Each row of R is roughly a mix of the hidden directions of one of several groups; some rows fit no group.
R:
[[  9 -38  -4  -2  11 -33  26   2  21  -1 -31]
 [ -1 -15  21  22  31  11  17 -25 -33  -7 -25]
 [-27 -12  -6 -13 -10 -14 -54   2  -4  -6  24]
 [ 11  -4   4  18  -6 -36  -7 -38  37  -4 -16]
 [ 16 -38   6  25   0 -24  -5 -26 -18  -7 -29]
 [ 34  29  36   0   2   8  -4  24  -8 -29  -6]
 [  0  21 -46 -17 -11  14 -32  17  -2  -7 -19]
 [-25  -6   1  -5 -29   9   5 -22 -21  20  44]
 [  4  40  22  -1  -6   4  28 -29  33   6  -4]
 [ 44  21   3  -2  15  10  20  21  -9 -25 -25]
 [-15   6   5   5 -33  35  34  -2  18 -17  22]
 [ 20  11   8   0   8  -4  62 -10  11 -10  -9]
 [ 22 -18  -1  17  28 -22 -11  21  -8 -11 -43]
 [-11 -39  11  20 -13 -25  29 -22 -11  19 -11]
 [ 10 -28  34  10 -13 -22  35 -24  13  -1  10]
 [ -9 -10   6 -17 -45  29   4 -11 -23   7  29]
 [ 35 -28  10  26 -16 -29   1 -32   1   0  -7]
 [-45  22 -16   5   8  26  -3  27 -12   2  21]
 [ 34   4  26  18  30  21  26  22 -14   4  -2]
 [ 52  36   7  -5  19   4  13  -3 -14  -7  -9]
 [ 18   1  11   5  13  -2  62 -13  12   5  -4]
 [ 14  34  25 -23   0 -20  35 -25   0  -4  -8]
 [  4  36  15 -22 -13  31  40 -13   5   4  -8]
 [ 10  24 -26   4   8   6 -38  34 -27  -3  -8]
 [ 60   5  -1   3  -8 -13   9   9   4 -21 -21]
 [ 25  21 -17  -1  32  -4  -9  24   7 -32 -27]
 [ 11  27 -36   4  33   2 -22  31   3  -5 -14]
 [  8  16  20   8  31  23  35 -15  -4  14 -30]
 [ 21 -22  -2 -11 -15 -39 -38  -2  25   4   3]
 [ 21 -22 -13  -7  -2 -29  21  21  26 -28 -26]
 [ 13  47 -23 -16  14  21 -19  24   3 -10   9]
 [ -1 -25  -6 -23   6  12 -26  -1 -49  17  16]
 [ 12  -6  23   8  22 -27 -52   8 -11   8   5]
 [-13   4  24   5 -32  26 -19  -3 -19 -16  37]
 [ 30  13   0  -4   9 -21  29  -3  20 -17 -42]
 [  0 -24  40   8 -12 -10  36 -33   6   5   2]
 [ 32  30   3 -23 -35  13  20  -9   9 -10  18]
 [-21 -11 -10   4   4   6  33 -24  -6  50   3]
 [-19 -41   8  -6 -39   1  18 -13   2  22  16]
 [ 11  14  10  -3  58  -4  17   0   7  -2 -29]
 [ 30 -37  23  18   4 -12  33 -13  -5  -8 -16]
 [-13 -11  -6   6  16  -8   7  -3 -37  16 -50]
 [  8  39 -12 -20   2  15 -25  22   6 -37  -7]
 [ -4  -1   2  -7 -34   1  36 -24  28   0  32]
 [-14   8  -9  -8   9   3 -54  12 -30  17 -12]
 [-22  23   3   4  -6  51   1 -17 -15   7  26]
 [ -5  12 -14 -21   5  44  26 -12  13 -11  32]
 [-20   9  -8  -4  -9 -12 -16 -21  20  34  44]
 [ 34  21   4 -16 -41   1  -5 -13  -3 -21  28]
 [-30 -40   0   3 -40 -11   0 -10  23  -1   5]
 [ 29  33  21   6  22   8 -16  25  -1 -27 -17]
 [ 17  30   5  -4  21   8 -48   5 -25   7 -13]
 [ -5  30 -36  -1  36  20  -4  13  17  17  12]
 [ 42   5   9  -9 -32  -1  30 -29  12   2  -2]
 [ 21 -11 -13  27   5  -3 -14  14 -35 -41 -12]
 [-26 -17   7   7  13 -17 -16 -11  34  37  24]
 [-17 -11 -32  13  -3  24 -21  13   8  29  34]
 [-28 -17   7  -4 -19 -31  -7 -15  14  40 -20]
 [ 22   3   0  15  29  24 -27   0 -31  16 -29]
 [  4  45   0   8  23 -26 -11   4 -18 -13  31]
 [-10   1 -14  -3 -58  -7 -24   2  23   3   6]
 [ -3 -20 -41  -5  17 -19 -16  37 -13 -19   3]
 [ -9  -1   4  -4 -24   2  49 -11  38  -7 -14]
 [-35 -16  -7  -8   2  18 -35   6 -37  17   9]
 [ -4  16 -25  -2  42  11 -21  29 -28   4  -4]
 [ 19  39  -5 -24   6  30   7  18   5 -32  -8]
 [ 34  37   4 -22  10   7  35   7 -13 -14   6]
 [ 26  42 -12  -4  13 -13 -30  13   0 -20 -22]
 [ 31 -13  29  10   1  -8  48  -4   5 -17  -9]
 [  3  30 -45  -5  27  -8 -12  17  14 -10 -21]
 [ 19 -16 -11 -21 -44 -17  14 -18  12   6 -28]
 [-17  15 -24 -11 -36   1 -31 -17 -13  18  26]
 [ 39  31  24  -8   1  13  -8  16 -10 -24 -25]
 [ 55  14   5  -4   6  -5   6  18  -4 -25 -24]
 [-11  14 -10  21  -5 -11 -32  34  30 -24  15]
 [-27  -4  -6 -16 -23  10   7 -27  25  23  37]
 [  0 -20  -2   7 -37  11  14  -4  30 -12  41]
 [-28 -11 -29   6 -13  17  -8  -6   1  42  28]
 [ 27  22  -6   7  32   7  -1  47  -8  -6  14]
 [  7 -24  -6   2 -17 -46 -15  27  25 -14  -5]
 [ 15  35   3 -30   0   3   9  28  37  16   4]
 [ 42  29  -2  -5  -4   9  29  -9  16 -12 -28]
 [ 33  25  27 -18 -21  -5  33  -5  -4 -24  -1]
 [ 10 -28 -17  38  26  -1  29  13  -2  23  -1]
 [  9 -36  35  29 -20 -11  26  -8   0   9  -8]
 [-12   8 -18  -8 -24  23  32 -16   9  30  31]
 [ -7   8  -1 -16   4  21  47 -12  29  29  -7]
 [  2 -12   9   0 -17   0  50 -22  26  -7 -26]
 [-16  18 -33   4 -23 -13 -44  10  14  -3  17]
 [ -4 -33   2  11 -41   6 -11   3  20 -17  34]
 [-29 -13 -29 -24   2  -8 -13  27  32  18 -11]
 [  8 -28 -19   4 -39 -12 -43  -4   9  -7  -4]
 [-18  46 -24 -21 -13  24  -7  20  16   2   5]
 [ 19 -54  12  11 -21 -24  -7  -6 -11 -10   9]
 [-29  11  24  24 -16  17  26 -19  17  14  28]
 [ 20  -2  -5  -9 -31 -10  13  -4 -24 -14 -49]
 [ 48 -11  18   8  25 -15  -5  -4 -10 -21 -26]
 [ 48  26 -12  -4 -21   0  10  25  15 -18   9]
 [ -9 -35 -39  -9   1 -34 -27  11   3   5  -1]
 [ 29  28 -20  -9  12 -21 -22  19   6 -26 -27]
 [ 16 -43  29   7  -5  -4  33 -17 -20  -3  -5]
 [-16 -28  -1  20  36  14 -15  25 -29  15  -4]
 [ 26  16 -17  20  20  37  -5  19 -32   9  -3]
 [-13  30   9   0 -21  31 -17  -6 -23   1  38]
 [ 26   9  -3  -3  38   1 -28  24  -6 -17 -33]
 [ -2 -25  16   9 -13 -13  52 -28   5   9  -4]
 [  3 -11  20   1  22 -14 -22  10 -20 -24 -47]
 [ 17  31  -9  -5  28  35  -5  11 -28  10 -23]
 [  3   1  22  -2  24 -30 -33   5  -7 -27 -32]
 [ -3 -21  -3  15 -14   1  29 -13  40   2  37]
 [ -8 -16  -9  -2 -11  14 -55  -4 -32  13   0]
 [ -4 -20   8  10  -3 -15 -60  12  -7   6  17]
 [ 11  29 -11 -28 -39  17  30   0  17   6   7]
 [ 43 -14 -15  10 -28  -9  24 -10  -2 -16 -28]
 [  0  24  -8 -11   9   1 -52  18 -30   8  -9]
 [-33 -28  15   5 -16 -27  17 -31  22   3   8]
 [-22  28   9 -19   8  14  26   9  28  37   1]
 [  4  27  30  -5   3  29  35 -26  -2  15 -15]
 [-12   2  19  11   5   4 -49  17 -20  11  32]
 [ -5  24 -14  -8  11  -2  -8  57   6   2 -23]
 [-23  -6  -1   6  -9  -5  35  -7  15  42 -30]
 [ -3  24  16  -7 -27  32  32 -21 -15  -4  23]
 [-42   0 -32 -10 -19   4 -17  28  22  -2  11]
 [-18 -37  20  19   1 -22 -31  12  11  26   9]
 [ -4  10 -16  -6 -11  12 -40  29 -15 -21  33]
 [-24  33  -4 -33   2  26  15  18  22  17  12]
 [ -9   1 -14  -5  15  -6 -52 -19 -34  11  -3]
 [ 20   5  21  -8   4  -8   3  10 -16 -42 -42]
 [-22   8   2  -2 -20  39  13  -7 -17  -3  44]
 [ 19 -12  -1  -1   8 -39  -9  -4  19  13 -47]
 [-25 -30  25  18  10  13  22 -24  -1  21 -25]
 [-45 -10 -24   3  17  15  22  15  14  23 -17]
 [-39  -1 -20  -8  37   8 -28  -3  10  11 -22]
 [-23 -16 -12   2  -4  17  34 -22 -11  44  -1]
 [-25   1   7  -1 -34  25  -2 -16 -16  15  41]
 [-25 -32  23  19  -5 -18 -31 -14  -2  15  25]
 [-26 -39  -6  19   4 -29 -26 -10  12  21   4]
 [-20 -40  24  -1  -9  19  12 -15 -16  31  19]
 [ -8  39 -32 -22 -24  10 -25   9  18  -4   3]
 [-30  11 -24 -24   5  24  -8  19  23   2  35]
 [ 26 -25  17  -8  20 -33  20  -4  -2   9 -36]
 [ 29  37  -4 -13  16  25 -20  26  -5   6  23]
 [-40  17  -6  -4 -12   8 -10   9  17  22  43]
 [ -2   5 -27  10  19  15 -48  32 -11   5   1]
 [ 19  -7 -26 -12  -5 -15  26 -40  31   6  12]
 [-11 -14 -33   6  11 -45 -10 -10  23  16 -18]
 [ 12 -27  21   5 -18 -12  49   2  21 -14   5]
 [ -1  13   8  -5 -44  24  39  -8  13 -17  12]
 [ 35  32  37   0  18  14  17 -13  -7  -8  14]
 [-28 -27   8   5 -18 -19   9 -35   9  30  18]
 [  3 -39  30  26  19  -7 -16  -5 -28  13  13]
 [ -5  19   7  -2  46   8   0  39  -7   0 -26]]
Here is one row from each group, named. Which group is each of the other rows in?
[ -8 -46  -6  32 -16  -8   7  -3  19   9  28] : H
[  7 -12 -15  20 -55 -28   0 -11   4   9   1] : X
[-35  -5  27   6   0  17 -28  -6 -18  27  27] : B
[-15   7 -20   1   5   3 -51  17 -18  -1  31] : Z

[ 44  19  17  -1   2  15  42 -16   1  -6  -9] : X
[-33  10 -18 -12 -26  -7 -44 -19  12   7   6] : B
[ 27  29  40  12  13   3  -1  25   3 -26  -9] : Z
[ -9  40 -14  -5 -10  31   7  28 -16 -20  22] : X
[-11 -17   7  -1 -34  -1  41 -30  15  11  20] : H
[-28  13  -9   2 -30  13 -23  23  35   6  21] : B
[ 13   3  33   2  -6 -19  44 -28  21  -7   6] : B
[-37  -6  13  -8  12  -1 -29 -13  15  21  38] : X
[ -4 -44 -11  -4 -36 -22  15  -5  19 -20  -3] : B
[ 22 -28  26  23  -9 -37 -14 -19   8  -5  20] : B
[ 28  44  -8 -17  -1  31  14  26  -5  -5  -1] : B
[-18  24  16   5   2  25   8 -24 -29  16  37] : Z
[ 12  18  22  12  14 -16 -45 -16 -12  13  27] : B
[  4   2 -13   8   9 -16 -27  46   3 -10  37] : B
